One vector is turned by the same rotation once a tick. Each row is the vector after some number of ticks, and that number follows the row.
The counts run from 0 to 1138.
117	103	98	117	131	118	152	118	133	132	107	100	143	111	152	135	167	135	90	107	115	106	140	134	120	130	151	93	137	105	167	121	146	143	117	144	60	120	98	96	146	96	155	101	127	108	130	134	112	139	127 | 673
155	108	113	107	116	114	126	126	117	111	179	129	125	168	131	131	135	59	82	144	154	144	104	122	141	127	142	116	157	122	110	164	152	133	158	113	144	116	125	98	114	129	131	124	109	125	113	120	138	127	120 | 811
121	132	141	112	122	123	130	101	145	108	139	115	101	120	112	95	97	146	106	92	162	99	124	121	142	172	98	148	125	119	143	120	166	163	97	146	109	147	124	97	133	125	165	163	134	141	109	131	156	79	142 | 778
124	159	107	129	150	173	134	135	140	101	132	137	110	100	134	98	117	109	99	117	153	97	112	121	88	165	120	129	163	109	136	113	134	129	132	131	91	137	119	139	131	150	118	187	156	149	139	129	134	114	102 | 782
140	136	139	107	138	101	164	111	99	136	122	109	118	129	96	120	119	113	86	107	145	101	133	125	129	107	112	63	138	110	163	148	161	159	146	155	82	134	140	98	157	126	139	148	153	107	132	145	124	126	150 | 181
120	166	117	116	113	137	127	122	161	102	98	118	141	104	145	168	145	136	131	119	129	143	132	114	119	119	162	115	149	72	118	160	134	142	113	103	134	94	98	123	109	98	127	123	149	136	157	117	148	168	83 | 954
112	147	90	123	139	128	141	140	163	88	101	123	138	113	172	146	113	173	115	92	158	148	158	143	127	138	113	169	116	119	131	138	112	136	101	141	92	126	121	125	109	98	135	117	119	81	152	132	117	161	102 | 365
131	162	116	114	140	129	156	140	110	118	95	139	145	126	86	98	103	135	133	134	152	117	124	125	108	68	95	87	130	106	140	128	129	119	122	162	93	140	157	134	158	121	99	150	162	79	168	124	128	139	148 | 1088
93	137	155	166	131	140	108	143	117	138	144	151	107	112	113	107	112	124	159	157	154	115	98	129	96	119	105	139	116	149	126	104	122	94	126	144	139	155	160	143	125	171	106	158	153	92	137	95	122	84	141 | 3
123	142	154	108	126	102	157	121	108	87	130	142	163	143	73	111	128	155	86	123	105	129	120	131	114	101	146	135	150	78	137	153	169	148	121	139	130	131	107	151	150	116	111	122	156	159	126	116	135	158	107 | 751
104	151	126	127	130	138	129	117	131	130	118	116	86	132	151	94	111	98	113	75	152	144	145	131	171	136	87	133	129	149	128	107	111	113	115	126	107	141	148	101	105	116	132	128	90	91	117	121	161	76	161 | 286
96	135	121	113	128	139	107	136	96	145	160	151	87	148	113	103	91	160	95	148	55	141	137	131	117	122	148	118	145	135	105	116	153	120	112	137	111	80	119	136	129	103	123	131	116	136	130	126	155	131	123 | 644
157	60	96	172	126	130	124	144	116	117	118	130	140	132	130	179	136	134	113	147	132	177	143	128	133	130	132	127	98	160	118	158	117	128	132	135	124	132	87	111	120	185	128	135	109	130	123	115	110	125	132 | 505
143	113	138	154	132	111	157	122	130	106	118	115	161	140	82	142	130	133	112	115	99	180	149	129	162	107	129	165	125	122	121	176	124	140	114	113	146	134	126	105	108	182	138	103	138	137	104	129	114	105	152 | 315
132	124	144	126	113	93	134	120	105	124	125	103	141	128	130	97	175	73	160	127	168	139	120	116	160	93	141	103	144	121	116	127	121	143	161	103	152	143	145	113	134	155	154	124	126	126	110	132	132	77	137 | 89
110	90	146	130	132	104	109	132	106	136	135	132	139	115	96	108	96	200	113	136	71	146	133	129	141	115	156	170	113	154	122	103	133	129	108	128	135	123	103	124	110	146	144	106	99	121	127	119	147	121	144 | 1135
108	118	114	157	140	127	130	138	126	168	148	126	97	114	176	144	127	116	118	147	135	156	140	128	129	123	138	88	139	153	116	138	128	87	149	109	144	87	151	88	91	164	162	153	108	86	118	126	134	121	136 | 1103
144	141	132	119	137	129	142	117	166	110	158	143	118	111	151	128	133	102	102	151	145	105	144	102	98	128	124	125	147	109	124	132	169	124	156	118	122	95	138	132	128	106	99	132	155	145	129	107	100	185	95 | 329
138	141	151	157	157	124	122	158	144	123	95	137	134	70	109	122	128	97	128	116	138	144	152	134	123	136	167	142	126	138	114	125	110	130	154	114	155	120	143	154	83	192	100	101	145	98	150	118	113	146	93 | 425
110	122	111	144	142	139	121	167	137	165	153	112	122	114	151	147	107	144	116	133	136	153	112	129	103	157	184	151	150	146	122	148	117	127	150	126	151	116	133	86	93	182	162	174	135	122	124	128	127	112	120 | 1101
123	130	120	106	149	86	174	118	134	127	130	120	181	131	108	87	154	124	102	121	114	132	147	130	149	60	141	143	150	116	139	137	139	112	137	118	123	127	157	106	126	129	135	94	143	90	102	121	94	136	155 | 712
122	106	130	99	135	121	100	132	105	134	139	115	123	126	115	96	127	109	104	147	91	115	151	130	126	94	147	129	127	166	135	109	122	141	152	155	90	103	132	150	158	96	78	81	125	95	157	127	102	168	129 | 336
93	101	173	165	126	121	104	107	134	161	130	120	136	106	129	137	125	185	147	130	110	129	112	126	144	143	121	147	113	161	137	89	138	113	91	113	127	150	107	144	114	122	143	103	124	115	129	104	116	80	144 | 342
101	175	147	138	141	147	113	126	137	149	89	115	140	88	96	104	100	151	150	100	99	134	123	108	136	121	152	137	144	117	112	100	108	123	107	90	109	127	107	150	109	121	140	125	146	138	161	141	139	83	119 | 346
92	153	147	139	108	137	102	121	151	129	149	129	94	147	99	128	102	119	114	120	104	121	110	131	119	155	148	175	143	98	141	157	150	123	99	138	145	128	139	96	88	135	118	95	162	102	139	113	152	112	129 | 721
96	144	113	149	143	136	159	103	133	148	139	103	107	136	175	148	153	123	108	119	115	130	143	125	119	147	101	83	128	120	158	148	135	134	128	144	97	95	137	104	159	89	135	147	142	131	130	157	102	148	127 | 670
63	150	97	119	122	130	109	126	120	144	120	126	84	104	165	115	139	148	112	128	101	138	151	128	138	140	151	99	124	97	117	112	125	121	102	126	107	84	129	90	108	115	163	131	117	97	111	123	155	109	130 | 875
110	136	184	108	130	112	116	113	119	130	167	129	103	137	95	107	96	123	119	134	117	102	121	120	107	106	142	174	125	128	146	133	185	156	114	137	131	143	133	127	137	86	88	103	158	133	141	95	148	132	126 | 37
155	122	122	110	129	138	118	119	121	98	163	160	111	159	98	116	72	134	58	106	105	140	117	117	131	153	134	160	160	132	111	157	152	144	132	133	103	119	82	128	116	115	116	140	110	149	124	119	157	131	116 | 1040
94	153	166	130	108	120	104	122	120	139	156	139	155	156	130	108	138	143	163	115	140	155	78	129	124	116	145	116	179	124	119	138	131	109	128	96	180	131	129	162	127	109	130	144	132	133	141	137	166	124	118 | 947
162	116	127	102	102	130	122	107	100	103	174	150	109	171	95	114	86	134	87	124	102	162	141	122	152	136	125	108	149	138	111	150	152	136	142	131	119	101	98	128	122	109	119	131	98	125	127	130	156	130	130 | 1039
112	116	119	119	136	113	110	135	117	133	128	83	128	120	190	106	166	100	145	107	162	149	137	122	159	120	153	152	141	180	123	118	111	156	173	103	154	135	116	130	143	144	144	146	94	145	113	145	144	78	131 | 282
137	133	160	96	147	124	102	133	166	107	144	129	116	91	109	95	89	128	127	119	149	100	144	103	144	131	114	190	105	166	117	104	142	149	144	124	132	141	145	135	99	128	104	117	126	101	132	104	130	128	119 | 626
94	92	119	126	122	117	112	166	106	120	157	133	149	127	125	116	151	175	145	176	140	137	104	148	93	116	149	180	113	153	133	117	106	131	146	157	144	153	140	151	151	162	126	160	138	112	131	127	118	111	136 | 793
96	176	170	167	130	130	135	121	140	123	112	130	121	101	98	126	107	200	158	112	125	133	146	151	129	117	105	146	118	109	121	135	142	126	101	132	161	134	143	150	118	151	119	146	152	135	135	127	156	119	127 | 459
95	148	142	124	152	110	105	133	82	148	120	99	139	154	162	119	138	82	113	113	154	134	71	145	115	114	161	128	155	145	142	146	151	129	120	122	99	150	128	136	149	100	125	111	130	138	151	111	139	78	126 | 377
151	117	113	108	136	111	148	138	164	94	98	103	161	74	122	116	156	95	120	115	152	139	144	116	151	118	159	159	142	124	114	130	110	149	154	94	134	130	121	115	95	178	137	101	128	113	99	116	111	118	119 | 1109
128	139	148	155	119	119	140	93	143	120	134	142	136	123	69	141	120	125	108	129	113	94	134	103	134	148	76	101	91	111	142	130	149	120	107	145	95	128	154	127	128	94	121	99	172	94	137	128	83	120	137 | 633
136	105	101	84	112	114	127	149	118	74	122	125	99	112	118	90	132	118	137	161	122	135	164	127	141	95	126	180	96	128	100	121	132	164	136	138	125	127	133	130	142	163	109	137	120	131	94	103	138	108	134 | 394
112	131	91	141	110	131	118	160	118	115	103	142	88	106	129	162	103	165	137	161	115	149	171	140	122	117	116	126	88	112	114	145	125	119	105	157	108	101	145	100	103	161	135	147	124	81	129	113	137	133	136 | 990
92	150	151	128	120	135	119	101	117	125	136	116	121	128	92	97	98	179	128	105	79	114	107	125	120	146	149	163	148	113	142	117	160	138	89	118	110	147	102	128	135	106	137	126	143	164	120	130	161	89	138 | 152
145	92	118	148	119	124	109	118	136	100	140	126	119	120	171	136	176	63	121	123	133	174	153	123	150	126	141	141	153	159	116	140	116	119	160	121	155	108	109	134	112	151	98	90	90	139	112	113	128	147	121 | 620
